In the rows, 128 means zero.
Each path below is one point turned by a fixed rotation once a step. After each direction that follows a path, write how fast that rotation turns it, in deg/step (0 if it stays still).
Each turn is a multiple of 5 degrees from 10 to 175, or 0.
Each row of a path follows its step; steps can be skipped.
path 1
step 1: [114 114 127 125 134 127 138 126 135 120 137 125 117 131 134 131 128 125
 125 124 132 136 123 127 119 135 136 123 132 134 127 136 121 133 128 126
 130 141 134 125 126 129 138 131 134 130 134 139 133 126 135 133]
step 4: [118 122 122 122 127 125 132 122 138 124 116 126 116 124 139 136 126 122
 126 117 133 128 130 123 123 130 141 129 137 130 125 127 119 135 124 134
 127 136 143 122 124 131 131 125 129 122 125 130 137 128 133 129]
step 5: [118 126 136 127 129 127 121 135 129 129 124 128 123 116 132 124 122 139
 134 126 129 127 135 136 127 133 130 128 126 139 133 121 137 139 127 134
 130 139 135 136 141 126 124 115 124 132 128 132 132 131 138 133]
step 6: [123 117 137 132 126 128 134 127 133 133 132 126 120 131 134 131 128 123
 133 133 134 125 132 128 125 134 131 137 136 124 129 133 126 140 140 128
 136 135 139 125 129 146 130 130 121 126 135 127 137 140 126 134]
step 7: [113 127 125 127 126 128 132 132 135 121 130 125 110 123 137 130 123 129
 123 124 124 127 121 124 124 130 121 124 125 130 123 127 124 136 116 136
 131 146 140 131 129 131 126 127 138 124 123 128 131 131 137 130]
step 8: [121 116 136 125 138 122 127 134 133 130 130 130 126 123 132 121 131 128
 138 133 136 140 129 136 123 139 127 125 127 132 138 135 131 137 129 124
 130 139 131 138 132 130 132 118 127 131 133 139 132 124 129 138]
step 9: [120 124 128 129 128 129 130 128 131 117 123 133 116 132 134 124 133 125
 123 126 133 126 133 127 125 137 123 133 135 118 131 136 125 136 135 126
 133 135 141 133 132 135 120 131 125 113 139 118 134 134 131 122]
step 10: [116 125 127 119 141 128 128 125 131 127 131 128 113 130 133 130 119 134
 123 126 133 132 127 126 126 139 136 126 131 139 122 128 126 133 123 129
 122 135 132 135 127 122 130 126 136 122 126 138 138 129 146 131]
step 11: [124 122 132 126 131 125 131 125 135 125 111 128 125 117 139 130 133 127
 133 127 138 135 140 135 123 129 131 129 138 129 139 130 128 140 133 128
 129 132 137 129 136 127 124 115 119 128 128 132 137 123 127 132]
Directions:
[130 129 127 127 127 125 129 128 129 129 126 124 128 130 129 129 128 125
 128 127 128 129 127 129 127 127 129 128 129 126 128 130 129 130 129 124
 127 127 129 129 124 129 133 126 123 126 129 129 127 128 128 133]
155
[130 129 131 126 128 126 126 132 127 127 131 128 126 128 130 130 128 126
 130 132 129 128 132 127 129 128 129 126 128 127 127 127 129 127 127 128
 127 125 127 130 128 129 127 128 129 129 128 133 125 129 132 129]
145
path 2
step 1: [130 131 137 127 139 146 121 128 125 121 132 127 122 132 133 129 128 132
 131 126 129 130 121 119 130 135 124 129 128 128 116 132 133 147 143 125
 125 126 120 124 134 127 136 132 129 132 126 126 142 126 128 139]
step 2: [124 133 126 118 127 131 127 116 118 136 138 135 124 128 134 141 132 135
 125 118 130 127 118 121 130 124 116 130 126 117 135 140 131 143 126 120
 137 132 130 122 136 129 130 130 127 134 129 129 131 121 130 126]
step 3: [129 114 125 120 139 128 125 120 129 128 134 129 130 131 130 134 136 134
 128 119 132 128 141 123 134 143 120 133 129 123 130 125 125 136 131 135
 132 142 131 130 128 127 133 129 132 135 143 134 132 120 124 116]
step 5: [116 142 128 128 128 118 118 120 131 124 129 125 131 120 122 124 130 132
 120 128 131 126 128 126 132 138 127 132 118 123 125 133 138 135 126 129
 122 129 117 124 127 135 131 128 130 147 122 142 130 124 120 124]
step 6: [129 142 140 125 134 132 126 137 129 120 126 125 126 119 132 134 130 137
 120 116 128 126 136 128 131 134 117 126 119 128 125 123 130 140 133 136
 121 130 134 124 139 131 141 131 137 127 126 134 128 124 124 139]
step 7: [122 131 135 126 138 135 126 129 123 127 130 138 127 125 119 125 136 127
 132 126 125 120 128 122 131 119 108 126 125 115 140 128 136 140 131 126
 129 129 124 125 131 135 137 121 130 129 126 124 139 121 141 129]
step 9: [123 124 129 126 132 130 124 116 125 129 126 130 128 136 130 134 131 130
 112 131 138 131 122 130 132 130 121 145 119 124 116 124 133 131 131 127
 132 131 132 141 130 128 141 126 143 130 132 121 132 120 132 131]
step 10: [115 133 131 126 138 133 111 114 122 124 130 122 128 132 120 120 132 131
 127 124 131 133 126 130 133 133 127 125 128 130 121 145 139 135 134 124
 126 144 122 125 131 131 128 126 136 133 135 125 128 126 126 133]
step 11: [130 139 124 122 126 126 127 122 131 125 138 124 125 119 122 138 126 147
 117 123 126 128 141 125 133 119 115 127 125 127 131 144 128 130 127 123
 123 139 132 126 131 128 135 129 137 131 127 129 125 122 119 126]
Directions:
[128 130 130 125 129 128 128 127 127 127 127 125 129 128 130 129 129 129
 128 131 127 129 124 129 127 130 131 128 126 126 127 129 132 123 132 129
 128 126 126 129 127 126 127 129 132 129 126 129 128 127 127 130]
80
[129 127 131 129 129 133 128 129 130 130 127 128 128 129 125 125 127 128
 127 126 127 128 125 129 131 130 130 126 131 126 125 127 129 129 128 131
 128 128 130 129 126 129 130 128 131 124 128 128 130 128 130 127]
125
[130 128 125 130 131 128 127 126 128 128 129 128 127 124 130 133 128 131
 128 130 128 128 126 127 130 129 129 127 132 128 127 130 127 125 127 130
 128 132 127 129 129 131 127 127 127 129 129 130 127 129 126 124]
45
[128 127 124 129 126 127 128 128 129 128 133 126 129 126 127 128 125 130
 128 128 127 131 125 127 127 125 127 128 128 126 126 126 129 129 126 126
 129 125 129 125 127 127 128 131 131 131 125 130 129 129 128 126]
115
path 3
step 0: [131 129 126 140 124 133 117 125 127 121 151 125 118 123 125 126 125 133
 120 130 133 137 132 122 124 124 134 137 125 135 125 126 124 133 132 134
 124 132 126 123 144 116 123 129 137 126 128 121 140 141 127 121]
step 2: [127 124 138 128 135 133 125 124 123 124 127 130 121 127 131 127 132 136
 116 120 112 128 120 116 119 136 127 130 128 118 124 133 132 118 139 127
 137 133 136 131 125 149 129 119 122 122 117 125 124 122 126 126]
step 3: [132 135 131 138 137 117 120 135 122 132 119 121 125 132 118 135 132 121
 107 137 118 130 132 122 123 117 115 134 119 123 132 118 130 122 135 132
 133 132 132 130 126 127 132 132 127 132 128 128 134 120 130 120]
step 5: [127 124 138 122 135 137 123 121 131 130 132 113 117 130 123 134 118 116
 124 118 134 120 118 141 132 127 137 135 129 135 131 131 136 119 129 124
 123 134 130 137 124 125 122 122 134 128 126 122 117 145 129 127]
step 6: [121 138 137 127 132 129 126 122 121 118 119 131 125 118 125 129 115 131
 124 121 122 134 134 132 131 131 134 126 129 128 124 134 137 133 138 128
 138 132 141 122 135 135 138 128 140 130 113 123 120 140 128 116]
step 7: [125 136 133 133 126 108 111 125 124 129 117 130 135 122 135 122 122 124
 132 138 128 132 127 118 127 134 128 138 121 122 135 117 123 123 132 130
 135 125 141 135 131 127 132 124 133 114 125 122 137 135 132 123]
step 9: [128 132 133 126 137 142 140 121 132 129 138 121 122 128 126 136 127 130
 118 114 129 122 139 124 122 121 121 133 127 131 135 112 128 132 130 120
 117 124 141 137 120 133 117 131 132 121 131 129 128 133 124 118]
step 10: [127 118 128 139 140 141 128 128 118 122 123 123 130 129 135 144 126 123
 129 118 125 123 141 120 136 121 129 134 121 132 121 135 133 138 134 135
 144 126 131 131 128 128 127 125 133 118 122 125 135 133 132 123]
step 11: [130 120 138 131 136 125 111 123 124 115 132 124 128 127 113 125 129 119
 138 138 136 125 133 124 123 130 126 133 125 136 125 118 131 120 132 143
 144 124 129 129 126 132 133 127 131 120 120 121 123 126 134 138]
Directions:
[129 128 124 128 129 130 129 126 127 126 128 128 128 130 127 127 127 126
 127 126 129 129 128 130 130 130 125 125 129 128 127 129 126 127 132 129
 126 125 128 132 131 128 128 127 127 128 123 129 130 130 132 128]
80
path 4
step 0: [129 131 125 135 138 129 126 132 124 133 119 136 136 124 143 137 125 125
 123 120 137 135 136 144 128 131 127 118 137 141 127 124 132 124 129 129
 131 128 127 123 124 132 120 130 128 135 120 124 139 119 135 124]
step 1: [126 128 125 121 129 124 123 125 123 133 122 126 137 122 143 127 121 132
 127 127 134 135 124 129 128 132 114 131 127 130 125 112 117 119 139 125
 129 130 138 129 138 134 122 143 138 126 134 132 124 124 128 127]
step 2: [130 124 125 136 107 116 121 129 129 125 120 122 126 122 129 124 140 121
 138 124 125 130 125 132 132 118 116 134 130 127 123 120 120 134 135 131
 133 132 137 137 135 130 125 121 128 129 133 125 132 122 120 125]
step 3: [132 131 113 128 120 133 120 125 138 117 128 135 127 135 128 122 135 123
 125 133 136 129 124 122 126 122 133 116 130 131 130 120 140 134 140 127
 136 123 139 131 129 139 132 114 125 128 126 122 126 130 129 121]
step 4: [132 130 129 121 125 129 121 130 129 131 143 143 132 134 133 120 127 129
 125 131 128 130 131 121 125 129 139 118 122 125 126 119 125 135 125 120
 139 144 128 124 122 124 128 130 130 130 139 123 141 129 133 119]
step 6: [127 131 125 125 141 130 126 133 124 137 114 138 127 127 134 136 133 132
 121 128 120 123 128 140 125 133 131 131 130 132 135 114 127 126 139 128
 116 134 132 132 134 134 131 118 141 131 130 129 127 117 121 133]
step 8: [129 128 129 127 126 130 122 129 125 128 128 125 130 128 137 110 129 126
 132 129 135 141 124 130 140 123 116 128 124 131 129 120 142 132 138 121
 140 119 126 137 123 121 116 124 132 123 123 125 126 122 123 123]
step 9: [140 136 122 129 129 123 124 136 125 127 128 137 132 135 139 119 129 128
 131 144 131 132 117 134 136 110 126 125 135 125 123 124 123 125 129 137
 137 133 131 131 125 130 131 122 127 133 131 130 136 130 137 128]
step 10: [137 128 125 114 122 140 115 124 131 130 136 130 131 135 117 136 120 127
 130 133 130 128 123 121 123 128 123 128 133 120 129 122 124 130 132 140
 129 132 133 140 131 134 131 125 129 128 142 135 137 124 133 120]
Directions:
[130 129 126 125 130 131 129 128 128 127 128 127 126 126 131 129 126 130
 127 128 127 128 129 125 129 131 126 127 123 125 128 125 131 128 129 129
 128 126 128 130 127 128 128 127 132 127 131 126 126 129 125 129]
155
[129 131 127 131 129 130 130 128 130 131 128 128 129 125 128 127 131 127
 130 128 129 130 128 130 130 126 129 125 129 131 132 129 132 128 130 128
 126 124 126 126 129 129 131 128 130 127 130 130 127 128 129 128]
130
path 5
step 0: [129 131 128 135 124 129 128 127 129 124 133 122 118 138 138 125 135 137
 131 132 123 134 128 132 137 131 136 141 131 132 126 122 122 124 118 132
 132 132 138 132 112 119 129 138 138 120 130 134 126 127 136 127]
step 1: [127 127 118 130 128 131 119 126 137 132 139 126 136 138 128 125 144 130
 122 136 130 144 138 127 126 129 129 125 128 119 133 122 126 121 123 126
 135 121 126 133 129 129 129 125 132 126 129 116 119 138 139 130]
step 3: [134 119 121 131 129 126 132 137 123 121 118 126 120 127 121 136 137 130
 119 134 118 128 120 118 131 130 122 130 130 136 123 140 130 126 121 123
 130 123 126 121 139 120 129 115 127 118 127 127 122 128 116 130]
step 5: [125 132 122 124 119 133 128 132 126 143 129 142 123 116 130 116 126 132
 131 122 132 128 129 128 143 122 135 121 135 126 124 137 122 128 124 137
 132 129 127 131 127 125 134 132 145 127 127 124 130 121 124 135]
step 6: [135 126 123 124 126 115 125 119 128 137 131 137 137 128 144 129 125 136
 141 125 130 128 118 115 129 127 134 128 133 131 123 118 125 124 128 134
 137 122 121 128 135 130 128 133 132 126 133 118 133 135 126 123]
step 7: [135 125 125 130 136 127 119 122 130 126 134 110 121 129 125 120 125 137
 130 120 134 125 121 123 125 128 139 132 129 133 120 129 123 134 126 138
 125 121 121 130 134 122 126 141 123 125 125 128 125 130 139 114]
step 9: [123 125 121 119 108 129 114 134 117 129 131 127 125 136 122 130 134 122
 132 136 128 140 124 121 133 120 131 128 117 121 135 129 131 132 129 122
 120 128 132 124 121 127 121 134 117 131 126 127 130 131 127 130]
step 10: [129 126 125 129 121 138 131 138 124 122 120 125 126 115 123 130 127 126
 125 122 120 132 129 112 134 124 134 119 131 129 141 126 126 126 132 132
 129 116 136 139 127 135 133 129 118 128 130 124 126 137 120 137]
step 11: [131 130 127 134 117 129 140 141 132 114 132 133 123 127 139 126 118 138
 130 122 122 128 127 118 127 134 125 131 124 127 111 125 124 126 130 125
 131 116 138 124 120 128 133 123 125 131 136 129 126 128 123 125]
Directions:
[129 127 127 127 126 128 130 125 128 128 127 131 129 127 125 125 130 129
 128 128 124 124 130 126 129 130 126 128 128 127 125 132 130 126 129 129
 128 128 128 131 127 128 126 124 127 131 128 128 129 129 127 126]
45
[129 128 128 131 129 127 129 132 130 127 127 130 130 125 128 127 125 127
 131 129 127 129 127 128 127 126 127 126 127 125 125 130 127 131 124 129
 127 130 129 127 132 130 128 125 130 127 129 129 128 129 126 129]
45
path 6
step 0: [129 124 134 113 121 130 127 132 109 128 133 133 125 129 130 134 131 125
 133 132 127 130 126 131 121 132 125 135 131 125 131 118 125 131 119 111
 125 117 124 121 135 128 129 120 116 137 125 133 119 135 116 118]
step 2: [126 121 122 131 134 131 120 134 129 121 122 117 130 126 110 123 132 116
 133 139 128 128 121 129 129 127 124 127 125 133 124 138 126 124 121 123
 130 135 122 127 136 120 131 133 134 133 129 117 150 125 130 140]
step 3: [118 130 121 117 140 131 135 125 123 134 127 143 122 130 136 126 133 132
 130 127 134 123 126 119 142 129 137 124 128 126 130 140 121 118 133 122
 126 135 128 115 126 125 130 137 127 119 141 116 120 127 123 124]
step 4: [124 133 129 130 127 119 140 128 134 133 122 125 132 123 131 129 118 133
 127 129 134 125 115 128 125 118 131 137 131 126 127 109 132 119 135 146
 115 131 126 129 122 127 130 127 142 138 134 132 124 122 130 119]
step 5: [132 133 133 133 143 120 130 136 121 136 145 117 138 128 117 126 125 136
 134 124 120 128 138 136 128 128 128 126 123 123 135 129 127 129 129 123
 132 124 129 134 121 129 121 119 117 146 135 134 129 131 126 133]
step 6: [124 116 146 124 132 132 128 122 122 129 132 120 132 132 143 134 132 133
 129 131 120 138 127 126 133 134 112 134 129 136 129 134 136 136 122 131
 132 125 132 125 126 125 128 125 124 114 121 126 114 118 129 132]
step 7: [131 119 113 129 118 130 134 139 134 118 119 121 127 129 123 124 125 126
 119 121 132 140 125 121 126 132 124 129 115 126 118 119 132 136 121 125
 127 135 118 123 119 135 133 120 127 122 118 123 132 138 122 123]
step 8: [127 118 129 127 129 128 123 126 125 117 131 142 116 129 114 130 139 121
 124 131 133 124 132 126 129 125 126 118 132 128 119 130 125 136 127 134
 130 126 125 122 135 121 114 135 123 137 144 139 133 133 116 119]
step 11: [117 122 129 130 137 123 131 128 119 124 128 123 139 128 128 128 137 137
 113 132 122 119 126 131 136 132 134 130 132 122 139 124 128 110 115 127
 129 127 125 144 126 127 128 138 117 121 136 130 121 124 126 123]
Directions:
[125 125 126 127 131 130 125 130 130 128 129 126 126 127 129 128 129 126
 128 128 129 132 129 127 127 130 128 126 130 126 127 130 130 128 129 129
 127 128 130 128 129 129 129 129 131 126 128 128 132 131 124 127]
65
path 7
step 0: [130 126 121 125 124 128 136 135 138 123 123 134 121 122 136 124 131 130
 117 123 131 124 126 132 120 134 121 130 135 130 117 132 143 132 120 114
 126 118 107 126 132 126 124 132 130 127 132 127 126 133 132 118]
step 3: [131 125 123 131 114 133 122 123 130 136 129 136 131 125 135 131 127 127
 110 129 134 129 130 126 125 128 134 130 121 136 112 133 134 126 131 115
 128 128 119 132 137 127 131 136 133 133 126 134 130 132 122 109]
step 5: [134 122 131 136 124 136 132 132 138 124 133 131 130 115 121 125 132 128
 128 132 125 131 109 134 123 131 132 120 129 124 140 126 142 131 132 122
 130 114 121 133 131 137 119 130 125 116 128 131 130 138 123 130]
step 6: [131 121 116 121 126 140 122 123 124 139 137 134 130 123 122 126 127 132
 120 128 132 141 126 137 131 118 135 122 127 131 119 126 138 130 124 117
 125 125 124 134 130 131 120 135 125 125 135 132 109 131 128 119]
step 7: [121 139 119 131 119 139 130 132 132 135 120 137 127 124 140 130 129 124
 118 130 128 130 136 124 134 132 128 126 121 134 124 134 137 111 139 123
 125 134 121 132 128 134 119 130 125 130 128 137 125 130 119 115]
step 8: [128 124 129 138 119 140 128 139 131 121 129 134 131 117 133 127 129 129
 130 123 133 128 123 126 127 138 121 124 128 124 128 121 130 123 127 116
 126 119 111 132 133 135 131 141 136 128 131 128 142 125 110 128]
step 9: [133 122 126 127 122 137 127 125 134 125 131 128 134 122 124 129 142 129
 120 130 119 139 112 130 126 121 132 122 138 123 122 121 147 132 123 127
 139 123 121 143 132 125 129 130 124 125 132 127 128 133 124 122]
step 10: [135 125 117 124 120 138 125 132 122 136 126 136 130 115 125 141 131 127
 122 134 129 132 132 134 130 127 130 123 130 131 132 130 138 131 129 123
 128 133 126 131 131 135 107 124 123 128 132 146 115 130 125 128]
step 11: [118 131 124 139 118 143 123 127 132 128 131 142 131 125 138 124 130 124
 120 136 131 133 131 133 136 134 126 126 121 126 135 130 127 121 135 114
 120 122 123 130 123 134 118 137 138 121 122 125 123 125 122 119]
Directions:
[129 123 130 124 126 126 132 127 130 131 130 127 129 127 131 126 127 129
 128 129 126 132 130 128 127 130 127 126 129 130 124 128 128 131 128 128
 128 131 129 128 129 127 129 129 126 128 128 127 128 127 130 127]
115
[129 127 126 128 127 127 128 125 128 129 126 129 129 128 130 127 129 126
 128 126 126 127 129 126 126 130 131 126 131 127 129 127 129 129 125 131
 129 126 123 127 131 128 130 125 129 130 128 127 131 128 126 131]
80
[129 131 129 126 126 128 128 124 127 131 131 130 128 131 125 132 126 132
 128 128 129 130 128 127 125 127 128 125 127 126 130 127 129 128 127 129
 130 128 128 129 128 129 126 126 127 127 127 128 125 128 126 130]
90
path 8
step 0: [126 138 126 133 138 132 116 125 132 122 128 121 125 128 124 119 122 138
 130 137 142 117 125 114 119 123 137 128 124 128 121 148 126 129 124 123
 123 142 126 140 133 127 130 124 119 119 124 127 133 133 130 129]
step 1: [131 124 127 139 142 133 125 124 127 129 138 118 130 129 127 131 126 120
 118 130 129 126 129 121 111 126 129 126 133 124 134 125 130 130 124 122
 122 143 139 126 146 125 130 116 122 132 121 111 132 118 130 133]
step 2: [123 134 124 131 126 123 133 116 118 129 124 131 125 123 128 134 132 117
 121 152 128 114 118 127 125 137 135 139 133 126 131 127 132 116 125 119
 123 133 130 128 135 124 120 120 126 138 126 128 134 121 125 141]
step 3: [131 132 128 131 127 116 124 127 117 116 131 132 138 125 112 133 125 122
 132 135 129 126 138 120 129 136 129 129 125 134 123 144 115 115 131 126
 115 135 117 118 137 135 131 121 127 136 134 128 134 124 123 135]
step 5: [121 126 134 121 132 128 130 124 138 116 117 128 136 128 125 119 120 123
 126 121 126 113 122 132 116 139 132 125 144 135 120 133 131 129 129 123
 133 138 136 116 133 120 130 109 128 128 123 130 128 126 127 132]
step 6: [129 136 124 130 127 125 125 123 131 127 130 147 145 127 134 127 124 118
 128 132 122 126 120 130 123 140 124 128 132 135 113 114 124 130 141 127
 132 131 130 132 149 130 134 125 129 131 131 131 135 120 133 138]
step 8: [123 128 125 126 131 136 119 130 138 126 139 138 137 132 107 123 125 116
 139 130 133 125 129 124 135 122 123 121 136 136 124 132 116 125 130 118
 134 130 133 126 115 122 129 127 126 131 111 137 134 131 136 129]
step 9: [126 125 126 125 126 127 124 125 139 148 112 133 133 137 118 127 126 126
 128 125 122 123 144 118 123 123 133 119 128 133 123 120 129 131 134 126
 132 131 142 123 133 127 125 126 131 124 113 135 131 116 136 135]
step 11: [143 126 130 145 139 122 136 124 133 137 129 145 131 129 134 123 127 127
 134 119 131 137 132 124 130 129 123 138 130 126 133 143 113 126 138 126
 124 134 129 135 128 121 126 130 129 129 122 138 135 127 132 138]
Directions:
[127 126 128 125 125 126 126 127 127 127 128 128 130 128 127 129 132 129
 126 126 130 126 128 127 128 127 129 126 124 129 129 129 123 130 127 126
 128 131 130 128 125 127 129 129 127 127 129 127 130 132 129 127]
85
[127 127 130 123 130 129 127 128 127 127 129 130 128 129 128 126 126 128
 128 130 129 128 130 125 130 126 127 125 129 127 125 127 129 132 130 127
 130 124 130 131 126 127 131 131 128 129 128 128 127 127 130 131]
35
